In the data rows, the value 128 means zero.
What is the hidden score of each row? Scores go from 0 to 20, and 10 is about the middle. The score is a weighted sum of the row's numbers plus the product of two more (or one squared), each taken from its middle value.
[186 205 110  97 128 146 134 147  96 133 146 123 177 126 150  88 109  50
 153 150  58 139] 8
[184 188 150 117 112 158 139 164 109 156 108 145 158 139 123  82 124  80
 111 181  57 145] 7
[184 143 144 135  73 148 120 212  68 167  74 156  90 145  97  80 102 125
 113 128 115 166] 8
[157 154 130 136 134 144 135 170  89 122 154 202  69 115  82 125 130 106
 111 145 135 174] 10
[105 133 133 102 155 118 108 128 123 113 161  70 103  44 110 147 117 138
 146 107 162  90] 10
[ 80  77 139 134 134 140 178 116 176 131 162 110 109 174 190 136 149 147
 158  94 182  98] 13
[103  66  88 109 199 191 126  93 163  94 122 115 159 189 200 164 120 235
 170 136  71  79] 11
[122 152 165  96  97 127  98 143 135 203  88 165 170 174  90  81 193 123
  74 155 151 170] 11
[ 91 115 165 104 169  88 115 111 163 115 146 133 107  60 116 156 115 110
 168  95 196 152] 7
[113 166 161 104 102 118 120 148 145 207  88 171 165 164  75  83 197 123
  65 151 148 184] 11
[131 195 100  56  86 106 121 162  63 153 122 195 133 155  94 107 185 111
 138  77 170 235] 6
[134 192 107  64  78 127 113 160  64 150 121 191 138 153  91 109 191 112
 132  76 168 241] 4
[ 83 116 152  98 170  80 118 108 161 115 160 132 109  60 105 152 113 115
 171  80 200 147] 6
[ 85 114 156 102 171 105 132 109 172 123 153 126 101  60 127 157 110 128
 167 100 202 152] 9
[150 161 142  89  84 127 133 172 121 195  71 178 122 154  72  69 186 137
 109 119 177 241] 8
[ 87 172 143  73 174  80  84  95 115  55 152 121 104  68 127 178  85 108
 152  74 170 150] 10
[ 79  77 146 143 139 134 178 114 176 129 157 108 114 180 200 142 141 148
 157  92 179 101] 14
[ 88 173 135  74 175  86  86 102 118  51 163 117 103  75 110 177  81  95
 148  74 162 147] 10
[116  60 102 180 130 126 172  75 155  97 178  86 157 102 122 170 175 139
 194  94 170  78] 7
[118  66 143 212 127 105 131  80 164  73 159  67 155 122  99 120 138 172
 107 174 128  57] 13
[118  62  91 171 130 134 151  71 157  93 189  92 140 105 136 168 182 130
 199  94 169  80] 12
[168 132 103 180 114 136 104 138  80 186 128 159  90 133  85 140  95 141
  98 172  99 131] 2
[ 91 151 111 127 179 134 157  92 189 127 118 135  86 153 138 163 110 171
 124 132 110 102] 4
[ 89 115 165 101 166  86 119 103 159 124 151 127 105  58 126 159 116 120
 167  86 197 150] 5
[103 114  77 133 164 159 146  86 149  99 136  93  95 201 174 179 120 180
 163 123  96  97] 14
[ 99 135 136 114 155 128 115 125 121 115 173  64 109  35 117 140 122 139
 140 109 177  96] 13
[178  91 137 193  57 137 165 159 110 180  68 117 124 162 133 112 134 100
 113 127 109 121] 7
[ 87 160 147  72 171  80  71  99 115  51 158 119  97  75 111 175  87 110
 152  75 166 138] 12
[124 178  98  47  87 107 105 156  55 153 132 193 133 158  91 107 188 106
 136  68 174 246] 8
[ 94  70  39 100 190 135 130  77 176 117 163 160 193 119 221 168 173 197
 171 118 127  71] 7
[154 160 128 137 128 134 126 171  89 120 142 194  75 125  81 118 126 104
 112 142 138 186] 10
[106 140 144 102 156 127 107 124 133 103 159  71 104  39 114 137 109 143
 142 107 169  92] 12
[162 153 156 143  97 143 108 186  98 169  92 139 142 154 112  86 101 125
  63 162  95 121] 12
[119  56 186 108 160 123  98 136 166 168 119  75 157 133 142 130 156  78
 126  86 113 171] 11
[104 142 142 105 151 126 100 127 122 105 166  78  99  46 112 133 112 155
 144 105 170  96] 12
[154 160 141 134 128 147 133 162  77 127 159 197  68 116  72 118 128 109
 112 155 139 174] 11
[192 215 110 103 121 148 149 144 100 134 136 121 187 119 158  81  97  44
 138 152  55 148] 7
[145 163 130 104  85 122 137 178 119 195  70 177 117 152  76  68 188 132
 123 128 174 227] 10
[118 163 160  84  96 114 107 140 144 205  89 146 181 170  79  86 201 125
  66 141 150 184] 9
[111 126 147  98 147 134 118 128 127 111 169  71 101  40 119 137 114 134
 139  96 168  99] 13
[ 79 175 142  67 182  78  81 101 125  54 148 118 109  77 118 172  80 112
 146  75 174 145] 9
[164 147 161 137  93 136  99 182  81 169  91 142 142 164 100  77 104 118
  59 166  92 114] 12
[ 83 112 182 107 161  78 121 109 153 109 151 127 109  56 116 159 106 124
 168  81 192 142] 3
[101 133 141 100 151 126 107 120 118 113 171  68  98  42 108 147 108 144
 145 108 166  90] 12
[191 146 129 139  77 156 123 206  66 167  70 157  81 139  85  72  99 128
 109 140 117 163] 10
[ 87 112 164 104 165  88 130 111 173 118 149 124 108  63 113 151 109 112
 171  91 200 154] 8
[114 121  33 123 171 182 116  85 131  91 153 139 154 206 172 233 154 141
 175  90  74 104] 9
[113 137  21 129 170 176 125  86 134  91 145 136 153 206 166 232 144 143
 193  88  85 114] 11
[124  67  87 169 126 132 166  68 160  97 190 100 158 106 122 170 185 134
 189  98 172  92] 9
[102 138 139  97 153 137 101 124 129 100 160  60 116  43 111 135 115 157
 146 105 169  84] 13
[157 141 148 133  89 138 106 176  87 178  83 140 134 158 104  83 105 124
  70 150 102 129] 13
[151 164 146 138 131 145 131 165  90 124 155 193  66 122  80 119 124 104
 122 144 144 181] 11
[ 81 124 155 102 173  93 135  99 171 110 154 118 110  55 124 154  98 122
 168  98 193 141] 8
[100  62 165 255  93 109 152 116 170 133 127 112 164 148 157  80 114 109
  78 155  34 120] 13
[183 149 146 137  79 153 128 208  62 158  76 163  84 142  99  76  93 128
 117 129 107 171] 7
[204 147  96 124 117 166 110 152  77 162  99 158 115 123  74 137  89 130
 123 200  71 146] 8
[137 151 138  92  80 122 115 173 135 184  68 171 129 158  70  72 179 140
 123 133 175 231] 9
[109 103  89 139 165 170 145  83 147  90 133  93 107 208 176 184 123 176
 166 129  98 101] 14
[123  74 197  97 162 127 102 138 158 176 126  82 165 143 136 127 141  87
 119  85 117 157] 10
[ 98 127 137 107 155 127 101 123 124 115 162  54 116  41  98 136 126 140
 143 104 175  85] 13
[ 92 167 140  80 174  92  87 102 122  49 143 121 112  77 112 178  84 109
 155  73 163 159] 9
[102 128 138 112 160 142 107 119 114 102 163  78 106  39 105 139 112 142
 142 100 163  90] 17
[170 115 177 192  66 117 156 153  85 128 113 136 109 157 126  63  85 130
  53 194  82  86] 13
[ 86 164 143  71 168  83  90  89 109  48 154 120 101  79 118 172  85 104
 148  69 160 141] 13
[149 148 155 127  86 144 107 176  84 167  83 144 133 159 104  85 104 112
  62 153  93 117] 13
[ 91 125  93 172 152  91 114  74 182  82 150 102 138 154 156 126 144 190
  75 192 113  55] 18
[ 86 121  85 166 151  85 126  62 186  86 156 112 134 152 166 131 138 184
  73 176 124  56] 19
[195 220 112  78 122 154 141 143  96 119 132 113 185 120 153  81  96  54
 144 134  56 145] 5
[196 215 109  96 120 160 137 142 103 124 145 125 189 115 144  87 101  57
 159 136  64 135] 6
[185 147 132 133  80 138 118 200  67 160  74 147  92 142 105  71  96 120
 116 148 111 175] 12
[ 90 159 138  75 174  82  89  99 114  49 152 116 111  67 120 177  84 120
 149  85 166 139] 9
[191 191 142 119 114 154 127 162 115 132  93 145 162 140 118  88 133  53
 116 187  64 147] 5
[107  45 119 207 120 104 159  70 169 104 219 101 168  91 134 142 181 151
 140 124 164  69] 10
[160 149 162 132  90 128 112 180  86 170  88 140 140 159 101  85 109 115
  66 160  94 120] 11
[193 194 129 117 123 148 121 153 107 153 114 138 168 138 103  83 131  70
 111 191  61 153] 9
[102  61  89 110 198 181 129  88 169 106 118 131 172 196 210 170 117 232
 177 153  75  91] 9
[174 108 139 196  58 140 165 157 125 179  71 126 126 172 130 117 133 106
 113 143 109 129] 12
[ 92  85  50  90 196 136 122  75 189 109 169 159 205 117 217 171 175 195
 171 126 134  91] 6
[166  87 142 205  56 142 156 160 132 168  70 115 135 171 130 116 132  98
 112 132 105 123] 11
[150 155 142 127 128 139 129 171  89 114 147 185  76 115  69 122 134 103
 114 152 140 173] 9
[114 151 170  99  93 118 108 151 133 197  91 163 166 171  80  81 192 123
  68 142 140 169] 9
[ 92  95  75 100 149 124 128  93 155  80 145 101 136 146 175 171 159 124
 189  79 136 109] 10
[170 108 133 196  53 146 166 158 125 184  65 122 124 165 119 123 135 107
 110 133 104 116] 8
[107  83  69 103 197 135 101  86 177  83 110 141 193 143 181 149 139 228
 135 164  91  65] 8
[ 86 113  37 129 151 114 150  64 170 114 185 133 133 130 178 173 183 152
 152 106 156  90] 13
[181 180 161 114 113 159 125 159 112 153 103 137 157 135 119  89 130  55
 105 198  58 146] 9
[100  95  66 105 202 150 107  75 184  94 117 118 192 139 190 150 130 218
 132 154  88  65] 12
[117 135 208 128 105 141 113 191 131 173  23 117 138 180 123  90 140 115
  30 130 163 144] 5
[174 180  99  97  67 137 104 191  13 118 126 181  98 147 126 102 101  99
 129  83 124 184] 11
[119  91 126  93 166 160  74 118  92  66 132  90 133 168 124 220  97 115
 238  62 116 127] 9
[172 152 143 134  67 155 124 207  74 155  77 161  83 144 100  69  99 125
 115 128 118 178] 11
[ 73  67 143 142 140 141 178 115 186 130 157 108 104 168 208 138 150 153
 158  94 182  94] 13
[126  57  90 174 134 131 164  72 160  89 194  95 163 104 131 167 187 133
 186 100 167  88] 10
[192 217 111  92 114 149 152 145 108 129 139 127 178 127 167  83 106  57
 159 145  57 138] 5
[ 89 169 148  67 175  76  85 104 111  42 150 114 102  79 116 174  77 115
 140  73 167 153] 8
[215 198 117  81 134 133 151 171  66 102 114 146 128 108 131  67 107 107
 180 147  43 180] 2
[ 97 129 145 111 148 131 115 124 120 114 170  57 115  47 114 138 117 143
 137 115 169  93] 13
[ 89  77  44  99 190 126 136  62 199 112 160 157 197 121 221 170 169 203
 166 125 112  84] 7
[186 147 140 146  75 137 124 207  74 163  77 158  80 146  96  78 104 133
 118 148 122 176] 11
[181 149 141 139  71 145 114 206  71 163  81 163  99 142  99  72 101 130
 115 144 119 171] 10
[ 84 158 132  73 167  66  91 104 118  51 160 123 108  73 127 175  82 115
 153  75 166 156] 8
[200 190  95 133 126 149 150 154  96 148 134 161 148 130 129 131 119  55
 133 171  89 142] 11
[ 76  81 142 138 128 128 169 113 182 132 158 118 107 173 192 137 150 152
 158  83 184  99] 12
[186 188 135 105 112 155 119 159 110 157 101 139 159 138 122  86 130  66
 115 188  61 158] 9
[ 86 116 152  97 167  87 124 106 165 117 149 136 105  65 108 153  96 113
 175  74 199 147] 5
[119  42 121 211 108 105 155  67 176 100 214  88 171 101 137 135 183 145
 148 137 169  82] 11
[ 83  66  51 106 189 143 127  71 187 108 155 162 204 117 224 162 168 206
 170 115 137  80] 10
[168  95 146 188  53 145 161 162 123 191  78 116 137 165 136 113 135 112
 116 133 109 129] 12
[175  98 139 189  56 147 154 154 124 180  67 128 124 170 129 112 134 108
 114 132 106 121] 6
[191 191 151 119 119 157 124 163 122 158 108 144 158 136 118  80 115  64
 113 179  56 146] 8
[105  50 124 205 114 106 167  65 172  87 220  91 159 107 130 135 167 152
 146 143 168  73] 12
[106 131 137 112 156 143 105 128 136 110 160  68 103  40 112 136 113 135
 147 110 160  87] 15
[118 160 157  83  95 110 114 144 139 203  88 156 174 169  82  80 191 128
  67 144 149 178] 10
[ 88 128  33 126 156 124 144  68 176 106 170 122 129 138 197 179 177 154
 157 113 150  96] 16
[ 95 118  31 133 157 109 144  64 178 118 178 137 132 138 199 183 177 164
 169  99 160  88] 14
[187 138 131 134  75 137 116 205  66 155  86 157  80 140 104  66  94 134
 120 135 120 176] 11
[165 112 166 151  71 143 135 188 117 130  40 134  77 147  73 106 151 136
 110 129 135 171] 6
[112 161 163  88  98 117 111 145 137 205  77 159 176 169  74  80 189 123
  67 133 157 177] 9
[117  65  94 172 123 130 155  72 155  97 190  93 154 104 124 167 183 132
 189  93 176  96] 11
[ 83 163 136  69 176  86  88  96 117  47 150 111 107  68 126 173  72 118
 158  83 169 138] 11
[ 99 128 150  96 161 130 118 124 122 118 170  81 107  41 109 146 126 140
 138 109 173  88] 11
[ 84 101 153 101 170  79 117 113 161 116 153 126 119  55 123 153 105 115
 167  84 203 153] 9
[ 69 129  97  99 160  97 148  92 197 126 122 156 136  94 156 155 149 119
 151  89 148 133] 4
[ 84 161 143  73 180  72  90  99 107  48 144 113 113  78 121 170  74 111
 150  74 164 150] 10
[136 186 111  56  78 108 113 158  56 147 128 201 137 158  98 107 201 113
 128  81 176 255] 3
[158 153 123 164 122 137 134 144 105 170 169 166 127 138 122 135 129  72
 110 154  97 108] 11
[ 61 114 189 145 145 107 190 117 226 165 151 153 105 122 164 120 131 137
 111  89 198 126] 9
[ 80  97 166 151 146 143 155 120 185  96 105  71  87 194 156 114 117 151
 123 127 148  86] 16
[ 88  75  40  97 195 128 132  68 197 119 170 164 200 115 223 165 177 199
 176 121 123  84] 7
[156 118 165 200  64 116 138 153  79 134 115 142 103 162 132  73  87 126
  44 191  86  77] 14
[ 99  63 147  90 199 199 136 127 190 122  69  99 160 181 189 140  96 194
 180 107 120  85] 14
[161 118 174 151  67 140 140 181 118 143  52 143  76 153  76 102 144 126
 115 133 144 189] 8
[157 154 146 136  93 141 107 176  87 169  89 135 142 160 104  80 119 119
  59 160 102 114] 13
[183 139 124 136  76 141 128 210  68 152  70 164  85 143 104  72  90 137
 111 140 112 167] 10
[105 129 139 109 153 132  99 123 120 110 165  79 111  41 106 135 130 137
 149 115 181  90] 15
[ 96 113  22 124 163 124 160  61 168 107 174 134 135 137 186 182 185 156
 169 120 150  90] 13
[180 172  94  93  76 132 110 188  13 117 136 182  92 145 115 108 107  98
 133  99 107 190] 10
[ 89 177 137  63 179  84  80 100 118  50 151 116 109  84 113 171  76 112
 156  66 165 145] 10
[126 109 185 143  78 137 130 162 128 154  61 124 117 163  93 112 152 126
  68 147 117 134] 9
[167  95 135 190  53 146 162 158 122 175  68 104 120 171 130 116 137  97
 115 121 114 108] 9
[110  51 123 200 119 105 170  65 174  93 215 100 177  98 137 131 191 152
 144 147 178  58] 9
[141 109 182 148  79 139 129 159 134 154  67 130 119 164  98 114 150 126
  60 144 120 133] 8
[184 141 133 140  63 135 121 205  69 155  77 153  90 139  95  75 101 127
 116 140 114 168] 10
[109 133 141 103 151 129 109 123 121 114 160  70 112  42 118 141 124 137
 147  99 170  93] 11
[ 94 164 150  82 170  83  85 101 114  46 155 111 106  73 126 184  75 121
 155  68 169 151] 8
[ 63 118 179 139 145 112 195 116 207 168 140 159  90 126 167 125 123 147
 113  88 198 129] 6
[ 80 154 139  69 173  87  92  97 117  49 149 107 100  75 113 172  75 108
 148  78 157 142] 13
[161 109 168 151  61 147 145 187 109 135  40 140  78 154  72 111 144 129
 115 122 139 182] 6
[161 164 143 136 128 136 122 167  87 131 150 197  75 112  72 119 141 104
 120 149 135 175] 8
[ 90 145 107 134 173 143 170  92 191 131 120 145  89 161 149 164  91 162
 123 144 112 108] 7
[ 88 165 145  75 170  78  70 101 107  52 148 107 110  76 116 169  72 113
 146  66 161 152] 11
[ 90 160 138  75 175  73  83 104 104  43 156 112 112  73 123 168  81 107
 146  73 163 154] 9
[118  59  94 162 132 136 155  70 157  95 187  90 165 104 140 173 179 135
 191  98 174  85] 11
[132 151 146  97  85 122 131 170 113 178  75 185 132 157  70  67 174 140
 116 124 165 235] 8
[ 97  60  90 102 194 180 133  91 175  96 134 128 165 186 199 174 114 228
 171 146  75  82] 10
[207 149  92 123 120 164 107 148  80 153  93 151 115 126  72 142  92 120
 125 194  78 156] 10
[186 180 153 118 112 161 126 158 111 149 106 147 160 142 117  78 125  72
 114 188  57 156] 10
[166 150 154 121  88 136 113 178  87 162  79 142 137 154 112  77 111 118
  66 156  98 125] 11
[199 173 107 120 113 150 145 148  97 151 146 156 135 129 126 131 117  40
 126 177  97 146] 12
[189 139 139 129  81 154 117 204  77 163  81 150  85 139 109  68  95 136
 111 139 116 179] 12
[208 168  84 133 126 146 144 153 104 137 149 160 139 134 122 129 129  55
 127 177  80 138] 9
[163 114 169 197  66 115 143 147  79 137 120 138 124 163 129  65 102 123
  53 198  87  75] 14
[ 82 117 161 111 158  85 128 106 167 113 157 124 107  61 125 159 104 122
 172  86 192 149] 7
[102  85 126 109 163 108 103 106 131  67 171  77 104 104 138 174 144 120
 207  78 175 137] 11
[103  72 124 110 156 121 124 107 126  74 159  75 123 101 145 170 135 124
 203  84 179 129] 12
[184 155 135 125  77 147 125 212  71 159  64 161  85 134  91  77 101 133
 117 137 107 175] 7
[205 215 111  83 124 135 143 163  69 111 113 141 129 112 143  64 102 112
 168 131  36 190] 4
[ 99 117  41 126 157 123 156  68 172 111 168 124 134 137 187 176 187 149
 155 107 155  91] 12
[ 94 108  32 125 159 115 157  61 162 113 175 131 140 131 190 178 187 151
 150 108 154  91] 13
[ 92 173 144  60 178  81  95 101 110  50 151 116 112  72 118 178  88 123
 147  76 167 144] 6
[134 103 185 135  79 137 117 153 132 157  52 123 129 162 102 110 154 131
  64 142 113 118] 10
[ 87 124 154 103 170  73 123 109 170 114 153 128 106  59 115 156 116 119
 165  82 195 153] 6
[101  96  70  94 200 135 113  78 187  87 106 119 200 142 201 150 137 224
 133 159  84  57] 7
[103 138 144 108 155 121 110 128 120 113 172  76 102  39 109 137 130 144
 136 102 162  95] 10
[ 96 169 136  64 166  81  85  95 107  52 161 111  99  81 109 175  71 115
 148  70 163 145] 11
[118  86 132 110 163 170  79 118  95  59 140  92 142 175 121 229 101 122
 231  66 111 134] 9
[ 82 119  26 125 161 128 155  71 171 119 175 130 145 127 194 185 179 151
 158 103 148  93] 15
[156 147 152 125  76 136 108 175  88 171  94 133 129 151  99  76 107 134
  65 167 104 121] 14
[158 136 145 130  85 139 107 175  90 169  92 138 143 160  98  84 112 124
  61 167  85 124] 13
[164 117 176 193  71 118 129 149  82 137 117 134 121 148 132  63  95 134
  50 186  86  81] 14
[ 90 111  37 125 157 117 148  58 168 122 166 122 134 134 191 180 174 152
 162 108 148  91] 12
[193 212 108  94 125 138 133 142 100 134 137 107 168 118 152  84 105  62
 160 137  63 129] 8
[189 153 143 144  70 147 131 207  63 148  81 151  89 146  92  70  96 128
 117 139 124 172] 10
[177 140 136 138  74 146 113 206  59 160  71 160  69 144  95  65  92 127
 107 142 120 174] 12
[151 165 139 139 134 135 127 165 101 118 155 190  65 119  73 120 139 107
 113 145 136 166] 9
[185 157 138 139  76 150 130 205  72 158  72 158  93 148  97  70  93 130
 115 135 117 174] 9
[147 167 150  92  79 124 126 171 117 191  69 174 124 158  60  69 185 139
 116 128 171 239] 9
[ 94 121  29 133 153 125 153  69 175 107 173 126 139 134 181 179 190 153
 158 105 151  93] 13
[138 101 188 137  87 145 127 161 138 150  53 122 119 159  87 120 143 127
  62 138 118 129] 9
[ 82 102  74 115 158 131 134  85 150  84 141 102 135 141 186 177 169 128
 188  79 135 103] 10
[180 185 135 120 114 154 117 159 127 146 112 133 152 139 124  80 120  70
 118 188  59 151] 10
[ 80 169 140  70 171  78  89  92 112  44 156 108 100  79 125 176  78 119
 143  71 162 146] 10
[ 93 174 135  77 172  93  87 100 110  55 150 114 111  73 114 173  74  99
 160  71 158 145] 11
[184 178 140 118 114 150 130 164 108 145 110 128 162 135 119  87 121  63
 111 192  56 144] 7
[128 162 164  95  97 122 104 145 132 198  88 156 169 169  74  78 202 123
  69 147 150 183] 9
[186 181 133 110 117 164 122 159 105 156 105 146 162 136 115  78 120  65
 114 183  55 151] 12
[ 90 110  39 124 164 117 150  63 174 108 167 129 130 129 184 174 185 159
 155 116 147  93] 12
[175  93 141 205  41 141 161 162 130 177  72 111 125 163 127 119 137 100
 116 137  99 125] 11
[200 151  97 128 109 168 125 157  83 162  96 154 113 121  70 141  92 123
 116 202  75 151] 11
[207 151  86 131 115 154 117 153  88 165  98 174 111 126  73 141 100 124
 115 202  82 154] 10
[ 80 124 150 104 169  91 146 105 173 114 157 120 107  62 122 171 105 114
 162  83 199 153] 9
[109 135  55 132 164 126 120  74 159  88 121  91 126 155 167 160 145 166
 125 155 108  68] 15
[161 108 171 196  65 120 138 156  88 139 111 135 105 159 126  64  84 133
  61 196  84  85] 14
[ 95 126 147 114 162  86 129 105 176 114 157 133 104  60 120 161 107 120
 163  90 197 140] 7
[101 129 139 117 160 134 114 126 121 117 159  75 102  38 114 137 118 143
 135  99 163  89] 12
[185 193 139 111 118 158 133 154 114 143  98 143 168 136 121  81 121  73
 124 188  50 141] 8
[178 148 143 130  72 151 113 208  63 166  68 162  85 145 101  73  99 124
 116 134 122 176] 10
[190 141 135 141  80 145 126 206  68 160  68 158  84 143 103  70  88 131
 120 136 114 172] 9
[ 96 127  82 172 143  97 123  71 189  91 149 107 137 145 158 130 153 182
  67 189 114  59] 17
[ 83 110 147 101 143 112 117 109 180 207 131 116 176 130 128 108 157  94
 139 125 118 178] 15
[172 104 132 186  55 141 162 159 125 183  69 118 127 172 138 119 145 107
 107 132  92 115] 10
[ 86 145  97 122 170 133 161  86 187 130 113 137  92 170 141 163  95 171
 116 141 116 112] 11
[115 158 150  91  97 116 106 140 132 199  92 160 186 173  78  83 201 127
  64 147 148 178] 9
[115  63  89 167 126 134 168  72 153 100 188  82 143 103 139 168 171 142
 190  91 164  81] 9
[154 121 177 188  67 112 147 149  81 138 118 129 108 156 117  65  88 136
  47 188  82  84] 13
[ 90  95 176 144 147 140 151 128 182 106 112  80  99 194 166 122 110 169
 123 117 143  88] 13
[137 158 141  90  89 132 131 168 125 183  75 189 130 159  66  69 171 132
 113 114 176 242] 9
[122  67 137 211 133 107 125  79 171  61 163  72 149 119 105 117 131 173
 108 175 137  58] 14
[149 113 177 153  83 143 123 156 130 154  48 119 133 166  92 116 165 122
  68 156 121 130] 8
[106 126 140 106 150 134 117 124 120 113 166  78 111  43 112 132 121 146
 145 104 159 101] 12
[ 91 168 136  72 170  77  92 101 114  43 150 112 103  72 111 176  85 126
 147  73 156 148] 7
[ 93  77  39  94 201 131 132  68 192 115 154 151 194 110 227 167 177 196
 177 115 129  78] 7
[119 154 172  96 103 117 106 142 140 205  89 164 178 177  81  83 196 121
  64 147 150 183] 9
[137 134 126 127 126 174  95 155  96 169 129 168  95 118  43 149  96 126
  89 163 148 146] 15
[106  44 114 208 124 106 163  64 174 102 211 111 162  87 148 140 178 151
 150 143 164  79] 12
[174  97 139 194  46 144 156 161 119 179  73 109 118 158 131 124 139 102
 108 137 105 114] 11
[110 141  65 136 173 134 121  71 167  77 131 100 134 154 155 152 143 161
 120 151 117  83] 15
[ 72 128 102  96 161 101 148  99 183 123 133 156 119 103 156 156 147 136
 147  78 148 129] 3
[111 124 142 119 156 133 113 123 129 116 173  70 119  40 116 142 131 149
 140 101 172  96] 11
[171 108 185 192  67 110 136 144  80 134 109 132 103 151 132  66  84 139
  52 196  84  83] 12
[178 167  93 106  68 128 120 190  19 116 129 183  86 142 116 107 111 103
 141  88 122 189] 8
[ 80  76 146 152 127 138 169 115 176 139 155 108 116 174 193 139 144 136
 160  88 177 104] 13
[164 114 174 194  65 116 143 149  88 123 127 129 108 157 117  68  92 127
  46 186  80  83] 14
[ 99  75 145  79 199 189 134 134 178 116  64  93 167 184 193 138  94 201
 171 101 120  88] 11
[126 104  98 124 162 159  90 107 137  81 144 128 124 155 131 205  83 112
 226  55  95 139] 7
[ 92 114 160 102 158  82 126 105 170 112 159 116 109  53 126 150 113 112
 164  84 197 142] 8
[ 85 144 107 128 170 146 168  86 192 136 129 140  92 160 137 158 100 177
 113 131 113 118] 8
[164  96 143 190  48 149 160 157 111 170  66 104 127 168 123 119 142 102
 120 139 112 129] 11
[209 158  97 124 124 169 103 150  73 159  86 162 121 119  73 138  87 124
 120 204  75 153] 8
[179 138 141 137  77 141 110 209  58 160  74 166  88 147  94  79  84 129
 111 145 113 180] 11
[103 134 136 106 149 129 109 126 117 108 165  65 104  38 105 139 120 148
 138 101 159  92] 12
[213 198 117  94 127 120 154 167  59 113 110 126 135 105 141  65 108  99
 162 147  47 185] 4
[120 159 167  93 100 117 113 143 123 199  90 164 179 167  92  84 187 129
  72 144 142 184] 9
[ 84  75  45 101 193 142 132  75 190 119 175 159 201 127 217 170 172 204
 167 123 127  88] 8
[110  44 114 200 113  96 145  62 174  91 221 101 171  98 140 139 173 161
 143 140 168  77] 11
[158 166 149 128 128 128 138 166  94 126 139 200  60 122  75 120 133 107
 108 146 140 179] 7
[ 90  69  43 100 200 140 135  69 189 108 167 169 203 120 226 161 165 205
 174 122 122  70] 8
[119  61 143 204 128 105 135  74 172  70 181  70 167 120  99 123 142 170
 104 182 132  51] 10
[123  79 131 107 169 165  88 120  95  67 138  96 119 180 122 230  86 118
 238  55 105 143] 7
[ 98  70  38 101 186 130 127  64 190 119 157 169 209 117 220 171 181 208
 167 123 135  82] 7
[ 84 106 157 115 168  81 125 108 174 124 151 126 106  61 113 157 114 123
 169  86 197 141] 5
[115  53  90 165 128 139 156  66 152  97 186  90 149 106 123 166 184 144
 190  96 166  81] 13
[187 218 113  84 118 153 141 141 101 135 136 120 180 126 164  78 106  61
 151 137  58 133] 8
[ 92 169 140  73 171  88  77 100 113  38 147 125 104  76 111 175  74 112
 145  76 170 140] 13
[103 133 148 114 155 129 107 130 124 111 158  77 112  45 102 136 122 133
 150  96 164  92] 11
[107 125 139 111 156 141 112 124 124 112 172  77 102  48 110 134 122 130
 142 104 174  97] 17
[ 75 119 156  93 140  85 111 106 167 206 148 117 178 139 146 101 167 102
 140 109 122 178] 17
[154 160 141 140 128 139 127 174  93 123 150 199  60 114  76 117 129 100
 115 143 135 185] 10
[201 182  99 129 117 155 148 150 108 147 142 162 138 126 115 126 121  54
 126 181  89 146] 11
[168 112 134 198  50 139 164 163 130 174  63 120 130 172 131 114 134 101
 113 132  99 120] 11
[186 184 148 116 120 163 125 162 119 149 102 151 161 140 121  84 134  60
 112 177  58 144] 9
[161  98 141 193  54 142 166 159 130 188  66 110 125 171 133 116 137 107
 115 130 110 112] 10
[ 90 105  34 127 160 128 160  61 168 112 175 132 137 136 184 177 174 155
 148 110 153  95] 13
[ 72 100  65 167 145  90 140  57 186 104 200 137 149 131 197 148 184 171
 110 153 147  82] 18
[124  60 136 211 115 103 135  75 176  75 167  77 160 127  99 116 148 177
  90 164 132  57] 11
